128 stands for zero in the data rows.
Here are some points, each followed by its number:
[145 157 149 168 169 170 146 156 174 166 174 140 174 173 146 137 140 147 175 154 159 151 147 163
 167 158 161 149 145 150 168 175] 0
[159 163 154 140 157 173 134 146 168 160 153 134 181 180 151 129 146 141 169 137 150 145 129 157
 162 156 137 162 134 145 182 183] 1
[168 179 133 146 132 131 132 180 140 132 163 176 153 159 170 159 181 180 143 175 179 168 161 143
 138 150 133 178 175 154 156 135] 2
[153 147 167 136 153 151 167 138 169 143 160 147 137 135 169 164 160 148 139 159 134 174 180 169
 153 179 150 159 160 165 147 152] 3
[163 159 142 160 181 183 147 165 173 170 147 136 162 180 140 140 142 139 174 165 146 144 134 173
 178 160 148 139 142 137 150 177] 4
[177 133 152 164 177 178 176 141 147 181 132 157 144 154 134 177 165 143 160 140 137 135 137 145
 157 130 145 135 140 131 129 174] 5
[154 177 128 149 128 138 165 168 152 134 138 168 129 134 181 134 172 176 158 170 165 147 169 133
 141 154 167 181 183 167 165 137] 6
[139 145 165 179 155 167 168 157 180 173 179 132 166 164 132 138 136 153 180 172 177 169 153 146
 168 172 175 134 146 164 179 164] 7
[157 151 164 171 178 168 144 151 153 171 136 144 147 163 144 168 158 144 162 148 136 131 134 174
 174 135 155 131 129 135 135 168] 8
[150 149 158 150 141 144 162 163 165 149 167 148 154 132 168 167 147 156 140 180 145 173 179 159
 148 180 132 168 172 173 171 149] 9
[173 132 156 177 179 169 163 147 138 178 134 145 145 157 131 180 168 154 157 150 130 130 144 157
 168 129 157 134 128 132 131 168] 10
[137 141 140 142 150 143 137 172 166 139 148 143 135 131 155 144 168 135 128 128 133 160 157 176
 181 136 181 130 137 138 158 140] 11
[162 161 157 154 151 148 155 159 158 157 156 150 168 156 161 153 157 165 159 158 156 152 141 158
 147 165 149 168 170 148 148 150] 12
[174 136 161 163 175 180 172 137 145 180 131 158 140 153 141 178 164 140 161 136 142 138 140 149
 157 131 142 147 135 134 133 178] 13
[157 183 130 145 134 130 138 177 137 133 139 175 133 152 179 130 177 168 166 151 176 157 160 142
 135 146 168 180 181 153 166 134] 14
[148 150 157 137 147 145 160 148 164 145 164 149 145 134 178 165 159 157 129 146 139 167 180 168
 159 168 177 167 161 146 146 141] 15
New points follow, each followed by the number of its nearest point above by angle.
[151 142 169 132 152 152 168 133 170 141 165 146 131 133 171 168 161 145 145 153 131 179 181 171
 149 181 144 156 159 170 155 155] 3
[171 174 145 156 136 139 136 175 154 144 157 166 156 145 168 146 175 179 150 168 171 175 146 136
 134 152 129 173 173 176 178 146] 2
[145 155 145 174 170 177 145 158 178 169 175 134 177 176 137 131 139 155 177 162 161 149 155 162
 171 162 162 143 149 149 177 179] 0
[134 166 176 134 159 158 149 129 133 148 173 181 178 172 158 170 132 131 145 132 151 139 143 179
 179 151 174 148 143 178 145 172] 0
[135 128 175 182 135 146 183 166 183 177 183 128 151 148 129 139 129 171 183 152 182 181 150 128
 158 174 183 128 144 183 183 157] 7
[133 168 177 144 163 156 150 152 134 145 151 171 141 142 142 150 137 129 132 130 148 143 128 183
 183 149 168 129 162 147 136 153] 8
[140 134 174 181 146 157 169 153 168 165 180 129 175 149 134 158 144 163 182 182 178 170 145 137
 151 175 166 154 154 172 174 145] 7
[138 137 173 175 144 145 156 169 177 163 181 130 157 166 130 156 145 162 180 163 180 177 133 131
 152 180 171 150 148 157 169 148] 7
[134 172 179 133 165 154 182 150 132 153 149 183 183 162 154 179 134 134 144 131 166 128 130 178
 172 143 179 166 150 161 157 154] 12
[152 175 171 155 149 128 128 183 135 128 168 170 169 182 153 163 182 174 134 142 180 180 170 148
 129 167 159 174 158 140 149 130] 2
[129 170 181 134 164 166 152 139 128 161 137 179 158 169 157 181 131 133 142 138 164 129 157 180
 175 147 180 144 134 169 142 161] 8
[168 156 150 165 182 181 145 167 167 168 145 142 164 179 145 145 151 136 171 173 141 141 135 175
 180 153 145 136 141 136 140 170] 4
[128 167 183 131 162 171 153 143 129 158 142 180 167 174 159 183 128 132 136 135 160 132 162 180
 177 140 180 151 139 168 143 158] 8
[183 143 135 143 168 159 179 145 163 164 140 159 172 146 174 152 148 170 148 167 143 159 168 154
 145 171 147 160 168 142 141 160] 12
[136 131 182 183 145 137 134 178 144 146 182 137 148 168 138 172 171 168 178 145 183 182 172 129
 131 159 178 161 130 179 181 129] 7
